In the rows, zero is written as 128.
A single turn carries every row of the set below to another of its rows. Some are shown first; where does it send the rows asked next?
mugi: [131  89 155 112 111 117 120 128 174 124 132 155 120 123 120 106 128 174
 142 139 101 144 153 135 129 132 101 131 125  94 101 177 128 127 131 128
 145 150 146 127 124 108 128 119 114 174 144 124 146 115 134 122 100]
nonat: [111 140 145  91  74 148 160 108 145 135 125 103 147 118 145 112 124 159
 140 127  93 135 150 127 123 130 166 158 103 129 154 154 137 121 122 172
 130 132 141  99 146 106 143 135 119 105  98 129 113  84 129  97 106]
nefo: [ 97 111 141 120 100  99 130 115 149 129 173 116 122 175 126 130 159 144
 175 156 152 176 140 147 115 117  98 103 122 143 105 119 142 161 132 114
 109 111 154 131 163 137 128 118 152 141 110 127  95  99 139 119 135]
filag: [131 124 145 106  91 139 158 112 167 134 129 104 154 119 137 103 131 140
 159 134 110 149 107 137 129 106 155 159  86 121 164 157 171  94 108 155
 121 130 136  67 174 101 129 125 122 139  92 139  99  85 129 127 124]
luz: [121 102 173 104 111 133 109 136 166 108 142 146 129 126 129 140 126 172
 122 134 109 136 124 141 123 149  90 135 124 110  79 150 117 132 147 101
 134 125 142 131 125 100 112 117 134 170 144 119 138 113 127 121 125]
zete: [135 128 153 114  99 152 146 115 159 138 140 120 166 133 144 131 109 147
 127 119 121 118  92 141 115 151 161 166 105 138 161 145 132 128 135 161
 134 134 139  70 129 100  93 159 120 107 112 139 116 117 114 139 113]
fifin: [147 132 153  96  93 130 149 140 145 124 106 117 134 131 161  96 125 156
 116 126  86 131 114 141 115 146 168 156 107 134 144 137 130 139 112 154
 145 132 140  92 141 129 122 135 111 119  77 125 112 117 123 128 133]
gel: [149 151 134 114 103 132 170 130 152 154 143 111 136 142 141 115 130 166
 143 146  96 118 117 133 125 134 154 172 110 143 167 140 140 126 108 156
 106 136 140  74 155 133 118 131 116 100  90 137 109  94 115 140 136]
nole: [142 121 126 136 113 109 121 119 118 149 137 156 126 134 145 130 172 119
 143 117 166 141 150 130 118 125  81 181  94 130 172 144 157 133 128 117
 116  71 128  97 130 141 104 159 149 134 146 125 138 100 187 158 132]
ruk: [154 128 155  98 126 102 125 109 141 145 147 163 137 128 142 131 158 123
 177 127 161 152 143 140 106 110  69 160 104 136 116 136 146 124 121 112
  92 104 136  96 129 127 102 157 172 149 134 154 139  97 175 119 113]
lopu: [ 93 112 113 135  76 132 125 107 136 134 136  84 109 140 114 114 149 105
 123 129 159 168 133 100 128 120 102 144  99 151 142 130 162 162 117 140
 130  76 128 126 158 140 143  95 148 135 111 120 108 114 144 149 143]
Tutok: [116  85 145 145  94 149 135 107 137 124 108 153  97 134 132 106 133 169
 109 138 125 133 169 127 144 137 104 128 125 123 124 163 114 137 167 127
 150  90 106  94 141 106 125 110 120 128 154 105 135 134 151 148 130]
sos: [106 116 136 133  98 112 141 121 153 140 177 109 124 173 130 127 158 151
 177 136 136 183 118 139 107 125 115  97 129 138 116 140 146 169 127 133
  94 127 164 133 170 115 132 113 145 135  93 133 106 104 130 127 123]
bifa: [101 113 122 149  80 142 126 121 117 123 132 118 101 146 107 118 156 127
 125 160 169 151 122 104 132 132 122 118  92 150 161 140 160 166 132 144
 110  97 123 134 142 136 134 100 130 118 104 111  93 128 145 151 133]
Kisu: [149 137 151 111  95 146 159 119 148 131 135 124 163 124 140 118 107 134
 132 127  98 125 109 142 114 152 156 163 104 137 158 150 127 111 127 165
 127 124 148  68 130 106  90 150 126 100 101 134 125 119 126 120 126]
suf: [ 87 111 113 139  91 148 127 108 124 139 120  95 114 137 107 131 136 123
 137 153 149 173 136 129 121 123 128 107 106 154 147 148 133 182 114 138
 110  92 132 119 131 143 136 107 127 128 112 104 101  99 149 151 160]
nezuz: [107 113 123 147  80 122 135 114 136 139 145 108 118 156  97 135 142 123
 128 141 160 170 109 122 123 112 140 101 115 151 155 136 144 156 117 127
 123  88 132 117 144 139 144 101 147 125 100 107  97 125 149 161 149]
risip: [134 151 143 110 127 111 126 112 140 175 150 147 134 111 146 120 166 136
 163 140 152 167 127 143 110  94  69 161 117 144 136 150 152 116 115 111
  71 137 129  90 129 126  98 149 154 137 125 165 128  95 150 120  97]
Digo: [109 108 141 124  92 140 110 118 127 135 110 153 107 115 140 117 125 163
 140 132 124 126 127 138 142 142 102 148 121 133 134 198 105 135 167 132
 150 107 104  97 127 122 117 128 112 140 163  78 133 116 160 165 131]
Dat: [119  86 170 108 108 111 112 128 156 116 139 162 121 131 116 111 127 165
 159 152 122 132 164 144 135 135  94 133 123 111  90 159 135 138 149 110
 139 128 134 128 119 126 122 128 120 177 155 127 145 112 143 109 115]
Teb: [121  91 147 131  89 144 110 109 130 131 108 156  88 109 116 101 141 161
 114 141 137 122 140 130 137 138 102 152 120 146 143 162 135 127 166 157
 151 103 103 114 136  96 124 127 110 127 157 102 137 127 161 157 124]
loson: [149 138 120 134 122 109 132 139 139 152 124 149 134 112 145 124 166 121
 131 101 164 140 138 126 125 119 103 166 106 131 175 156 158 119 127 122
 115  64 130  98 126 133 106 171 146 107 129 131 139  93 182 166 120]
Teni: [116 125 136 125 110 126 141 120 141 121 174 110 118 159 119 131 150 132
 166 140 147 193 158 126 102 108  97 114 117 113 108 129 142 153 150 122
  93 116 161 126 178 131 119 108 148 139  87 136  86 110 127 136 117]
Vab: [ 83 120 134 113 105 121 120 119 144 129 136 113 120 154 143 111 163 139
 167 136 142 181 140 161  98 118 105 103 144 141 106 134 152 174 123 128
 110 134 150 126 159 128 129 105 136 147  87 131  96 107 112 128 119]
gudi: [ 98  92 124 143  78 106 127 109 117 136 151 106 105 158 112 132 150 127
 140 158 165 172 128 123 126 120 115 116  99 156 154 123 139 165 121 125
 126  89 133 126 147 145 130 108 143 140 118 113 100 126 158 146 155]
dubor: [130 141 141  89  82 132 162 126 140 149 136 131 157 124 164 118 114 161
 156 102  99 130 106 142 130 128 153 181 110 127 164 153 160 103 135 148
 129 127 141 100 145 125 138 145 104 116  97 122 111 115 133 120  95]
Defeg: [146 115 143  94 144 117 157 118 137 156 128 159 137 105 146 128 164 139
 161 119 150 159 138 141  95 112  66 155 110 124 117 140 128 109 151 120
  87 109 143 106 147 119  97 160 155 148 122 163 130 114 168 131  92]
tesez: [120 109 126 155  90 135 146 130 113 139 144 108 104 138 121 114 137 125
 147 148 166 175 131 110 130 114 120 112 109 149 140 129 136 158 139 137
  96  80 115 119 164 149 123  96 137 126  96 119  98 129 155 165 145]
vuz: [135 127 153 107  95 138 133 131 162 113 105 105 131 128 170  92 132 154
 112 123 109 139 111 130 120 130 166 157  98 132 150 128 123 150 111 160
 143 135 136  84 135 120 114 144 109 115  85 140 110 102 115 130 123]
daz: [148 140 156 119 140 129 124 126 162 141 142 149 135 119 123 134 156 124
 172 137 128 138 109 134 103 118  59 165 103 126 117 129 133 103 118 116
  77 108 146  99 124 130  96 142 157 147 141 170 127  97 156 128 111]
foru: [150 140 144 124 107 138 151 131 165 144 142 107 136 134 139 107 145 165
 144 146 115 121  99 134 121 121 157 177 102 134 171 139 140 119 109 162
 113 146 130  67 159 126 114 134 110 125  95 141 102  91 109 156 134]
Duze: [112 103 160 107 103 141 106 120 156 117 151 153 141 113 127 114 132 154
 143 132 129 148 153 147 129 140  86 138 129 106  97 187 133 119 151 128
 139 155 131 109 105 111  99 129 123 167 139 108 146 121 124 108 106]
koti: [143 116 126 140 132 138 153 136 121 165 132 157 153 109 130 125 161 125
 112 128 161 135 152 130 116 125  74 164  99 122 163 141 143 114 143 129
 109  68 123  94 128 149 108 152 146 125 141 126 120 114 181 155 117]
silon: [158 137 153  94 141 100 148 122 147 142 141 165 140 102 144 124 155 132
 166 136 155 172 111 136 103 111  63 159  91 136 119 145 142 125 133 122
  66 108 154 109 136 110 114 141 146 137 126 149 121  91 151 115 107]
Votum: [ 89  94 150 138  69 144 116 118 130 141 129 131 119 116 130 117 140 156
 121 126 128 117 129 113 143 149 103 160 119 140 139 169 112 133 169 130
 148  99 104 125 142 101 143 112 129 148 172 100 142 118 155 130 127]
fen: [124 121 118 152 112 126 127 128 136 153 120 144 125 112 146 116 174 113
 147 111 143 132 128 122 134 123  74 187 102 132 182 143 167  93 130 115
 116  74 130 109 149 128 115 136 138 142 147 141 124 106 176 159 122]
losu: [161 143 153 102 127 105 129 118 149 159 142 155 148 118 146 122 156 118
 160 113 141 160 122 127  90 107  72 162 103 123 125 155 142 134 117 132
  94 114 146  94 128 123 107 160 170 137 125 160 141 101 167 122  82]
Mok: [112 129 138 107 114 123 124 128 167 121 157  95 103 160 136 128 152 147
 167 140 137 168 124 130 110 130  90 124 122 145  80 117 143 173 120 128
  95 103 151 132 163 133 122 114 148 132 100 139 109  85 122 144 135]
fipi: [113  95 155 141  85 136 122 123 150 127 104 145 102 121 105  94 146 162
 136 146 116 110 140 124 138 134 118 133 126 125 139 185 106 127 158 147
 156  99 107  98 124 118 138 125 117 132 163 102 145 111 158 143 125]
naf: [110 128 150 108 118 119 136 113 151 108 145 130 115 159 132 125 146 144
 174 150 138 176 134 126 116 133  99  90 113 140  99 137 153 161 133 118
  93 128 166 134 175 109 130 103 145 132 102 128  78 103 123 130 116]
Vedeg: [111 139 150  95  81 148 142 111 165 131 119 101 150 123 166 100 120 157
 140 121 105 147 135 121 133 114 162 156  91 126 145 148 139 139 118 166
 133 129 137  93 146 110 152 138 111 112 105 130  99  71 133 104 102]
varis: [132 134 123 141 122 120 125 122 123 154 117 140 129 115 143 123 172 118
 124 131 140 164 124 144 122 115  84 160  91 127 179 168 169 117 126 102
 106  73 133  67 134 133  93 157 142 123 128 130 117  97 178 161 143]
todoz: [131 128 142  92  79 128 171 110 145 131 125 105 145 124 134 103 133 137
 149 129  97 151 109 137 120 119 156 158  92 125 162 158 178  97 112 150
 123 121 144  74 165 112 125 127 127 127  73 141 110 112 128 112 120]
gosa: [125  89 164 106 103 148 137 114 152 127 139 149 109 135 117 112 138 183
 136 137 118 156 156 124 130 129  90 135 118  99  84 160 119 142 166 115
 119 141 129 125 118 122 136 120 112 159 140 129 139 126 138 104 108]
mede: [138 133 113 145 111 116 130 127 124 144 131 161 130 108 136 124 177 117
 112 134 171 139 134 134 111 114  82 180  95 131 184 144 158 126 144 137
 115  63 132  97 138 115 109 139 140 108 126 122 116 105 158 158 121]
Gufe: [121 124 150  92  91 146 156 118 153 148 132 127 174 125 168 118 108 155
 152  98 117 136  85 144 132 133 156 167 100 128 156 156 166 115 140 145
 129 128 138  90 149 107 135 154 109 128 112 125 103 107 134 126  99]
mika: [105  84 150 139  85 118 109 113 126 126 116 149 102 131 113 109 136 151
 145 155 125 115 162 131 133 140 105 147 115 128 140 168 114 146 162 132
 158  95 113 108 131 120 121 125 121 154 177 112 143 122 161 145 127]
sikol: [140 106 179  95 124 140 121 118 165 119 143 166 125 121 114 108 131 170
 136 139 111 154 150 141 122 145  76 136 114 112  86 162 148 127 151 129
 123 140 150 124 124 106 131 130 108 156 157 111 123 104 137 113 108]

sos turns into fipi
Defeg turns into tesez
Now these:
dubor turns into gel
naf turns into Teb
Vab turns into Digo
lopu turns into luz
nole turns into nefo
Vedeg turns into zete

